Rotation paths and how fast each direction turns (degrees per step):
Each turn is a multiple of 5 degrees from 10 to 175, or 0.
Each row of a path follows its step; steps can be skipped.
Path 1:
step 1: -0.444,-4.315,-0.080,1.109,0.885,3.371,0.131,-0.663,0.474,-0.661,1.042,-3.710,-1.277,-2.523,-4.294,4.093,-0.531,-1.116,0.898,-0.285,-1.721,-1.590,4.929,1.186,-0.844,0.806,-1.982,-2.707,-0.027,-1.074,-1.527,0.587,-1.235,0.410,2.620,0.567,-2.659,2.136,2.165,2.203,-0.776,2.481,-0.918,1.029
step 3: 0.278,0.628,-1.633,-3.656,-0.607,2.119,-2.873,3.883,-0.485,-4.701,1.544,-0.507,-0.097,-2.536,-1.899,0.020,-1.878,0.271,1.199,0.875,-1.019,2.592,3.837,1.110,1.454,0.497,1.118,-0.271,2.965,2.719,-1.003,0.807,1.576,3.311,-0.200,3.163,1.199,1.363,-2.850,-0.114,3.080,-1.704,-0.330,0.165
step 10: 0.547,-0.047,-3.878,-0.313,0.685,1.513,-4.101,0.894,0.811,-2.359,-1.568,0.364,-1.349,-3.746,-1.256,-2.028,-2.741,-0.267,1.268,1.123,-1.373,3.027,0.379,1.545,-0.123,-1.461,-0.683,-0.504,3.030,0.553,-3.208,1.435,0.082,3.682,1.852,3.250,-3.582,-1.373,1.427,2.097,-0.785,-1.124,2.316,-2.501
step 12: 1.003,-1.996,1.327,2.662,-1.578,3.326,-1.991,1.302,4.600,-1.360,1.258,-3.049,0.603,-0.388,-3.626,2.134,-2.800,0.441,1.230,1.070,-1.427,-2.469,2.339,1.551,-4.179,2.464,-1.951,-0.225,1.215,1.950,-1.420,-2.665,-0.988,-1.041,-1.094,0.521,-0.389,-2.741,-0.071,1.100,3.388,0.450,-1.027,0.203
step 13: -0.521,-2.356,1.434,2.958,1.793,2.426,-1.039,0.076,-0.225,-3.328,1.366,-1.661,0.409,-1.642,3.621,4.120,0.958,1.213,-3.045,-1.837,2.076,-1.681,-1.140,1.837,3.283,-4.766,-2.653,-0.828,-0.439,-1.644,-1.811,1.457,0.275,2.769,0.264,1.251,-2.684,1.087,2.480,1.783,0.458,0.436,0.469,0.409
step 14: -1.302,-0.721,-0.181,-1.883,-0.300,-1.319,0.174,3.517,-0.728,-1.674,-0.747,-3.012,-3.756,-0.539,-1.980,2.003,-1.086,-1.935,1.845,-4.127,0.779,3.122,1.453,3.022,-1.263,2.681,1.346,1.092,2.846,1.981,0.442,2.448,0.803,1.861,0.132,3.216,-4.182,-0.563,-1.390,-0.770,1.253,-2.064,2.382,0.610
step 23: -1.860,-5.243,-0.484,1.433,-0.114,2.338,-2.786,4.001,0.166,-0.200,1.945,-3.058,0.888,0.627,-0.467,-3.953,-3.019,1.086,-1.237,1.464,2.141,-0.101,0.195,2.143,-3.617,2.556,1.178,1.684,0.732,-1.665,0.825,-2.314,-0.105,-0.082,-1.923,2.933,-1.613,-3.580,-0.715,0.798,0.483,0.282,-0.428,0.098
step 24: 0.486,-0.480,0.001,-0.576,-0.053,3.934,1.206,1.097,0.160,-4.139,-1.422,-0.623,1.417,-2.703,0.056,2.268,-0.084,2.257,-1.126,0.401,0.824,-0.241,2.587,-0.352,-1.499,-2.325,-2.365,-3.594,-0.808,1.886,-3.823,1.802,-1.814,2.727,2.429,0.329,-0.632,-1.688,2.494,4.330,2.229,1.223,-2.355,2.300
step 26: -0.197,2.091,-0.356,0.345,-2.212,2.147,-4.929,-0.565,0.732,-3.496,2.729,-2.607,0.460,1.093,0.173,1.631,-5.168,-1.370,-1.634,-2.598,-1.139,1.097,1.910,1.728,0.603,0.766,0.696,-1.190,2.931,0.976,-0.666,-2.182,-1.814,2.784,0.226,0.874,-2.507,3.392,-2.924,1.316,-0.493,-0.815,0.085,1.567
step 28: 1.364,-3.006,2.557,1.121,-0.437,2.072,-2.816,2.872,0.073,0.231,-2.854,-0.958,-1.249,-0.420,-1.276,2.565,-0.492,5.715,0.792,-0.062,-0.292,2.887,2.668,-1.059,-2.217,-0.432,-0.297,2.945,1.868,-0.353,-2.327,3.020,-0.119,0.865,0.163,-0.455,-4.120,-0.304,-1.226,1.673,1.506,-1.279,-2.870,1.504
Speeds:
0.520,0.029,-0.701,0.485,0.457,-0.574,0.259,-0.465,0.481,-0.535,0.298,-0.331,-1.109,0.046,-0.484,0.873,-0.288,0.801,-0.239,-0.142,0.742,-1.470,-0.826,0.614,0.878,-0.327,0.099,-0.501,0.887,0.246,-0.206,-1.231,-0.176,0.111,0.114,-0.973,-0.014,0.642,-0.273,-1.201,0.366,-0.118,-0.081,-0.177 : 85
0.036,0.033,-0.315,0.618,-0.414,-0.344,-0.446,0.875,-0.929,0.376,1.424,-0.352,-0.910,-0.286,-1.275,0.158,0.037,0.058,1.381,0.581,0.306,0.243,0.589,-0.194,-0.284,1.126,-0.140,0.885,0.987,-0.528,-0.450,0.046,0.525,0.177,-0.499,-0.075,0.731,-0.519,0.316,-0.121,0.264,0.372,0.553,-0.392 : 160
0.493,0.405,-0.262,-0.892,0.514,-0.379,-0.682,0.159,-0.367,0.529,0.122,0.835,-0.502,-0.080,-0.437,0.257,0.047,1.358,-0.269,0.034,1.009,0.758,-0.442,-0.389,-0.206,-0.744,-0.499,-0.294,-0.137,1.607,0.081,1.085,0.468,-0.401,-0.191,1.056,-0.423,0.423,0.568,-0.324,0.816,0.181,0.737,0.225 : 100
-0.066,-0.274,-0.451,0.422,-0.511,0.513,-1.279,-0.619,1.103,0.405,-0.497,-0.597,0.184,0.753,-0.528,0.793,-0.258,0.853,-0.029,0.681,-0.602,0.477,-1.074,-0.112,-0.094,0.441,1.511,0.128,-0.272,-0.727,0.118,0.185,0.390,-0.852,0.155,-0.024,-0.753,-0.104,-0.031,0.207,-0.080,1.190,0.527,-0.327 : 135
0.018,-0.651,0.600,0.323,0.635,-0.863,-1.295,0.031,-0.784,-0.602,0.604,0.007,0.903,-0.234,0.377,-0.656,-0.544,0.147,-0.217,-0.641,0.325,-0.042,-0.593,-1.036,0.568,0.571,-0.043,-0.084,-0.450,-0.176,-0.540,-0.041,0.952,-0.776,0.745,-1.530,-0.478,-0.381,0.353,0.265,0.379,-0.876,0.184,0.302 : 170
0.986,-0.387,1.546,0.765,0.616,-0.182,0.600,-0.228,0.718,0.589,0.758,-0.095,-0.482,-0.109,-0.808,0.271,-0.466,0.298,-0.544,0.509,0.733,0.266,0.430,0.239,-0.717,-0.761,-0.123,-0.403,-1.142,-0.522,-0.132,0.488,0.476,0.523,0.595,-0.363,0.117,-0.766,0.246,0.150,-0.219,0.610,-1.303,-0.248 : 95
0.789,-0.112,-0.225,0.048,0.347,-0.254,0.055,-1.784,-0.221,0.742,-0.067,-0.462,-0.355,-0.605,0.472,-0.263,-0.703,0.719,-0.457,0.169,-0.135,-0.676,0.661,0.280,-0.056,-0.010,0.054,0.296,0.163,-0.162,-0.506,0.015,0.440,0.012,-1.352,0.350,0.170,-0.659,-0.884,1.291,-0.489,-0.641,1.060,0.931 : 135
-0.766,-1.083,0.012,-0.855,0.151,-0.234,-0.035,0.071,-0.422,0.905,-0.548,0.397,0.041,0.238,-0.718,-0.099,-0.670,0.737,0.924,-0.988,-0.463,-0.480,0.802,1.046,0.460,-0.311,0.068,0.398,-0.346,-0.966,0.557,0.785,0.937,0.479,-0.216,-0.487,-0.482,1.396,-0.040,-0.376,-0.118,-0.194,-0.408,0.006 : 55
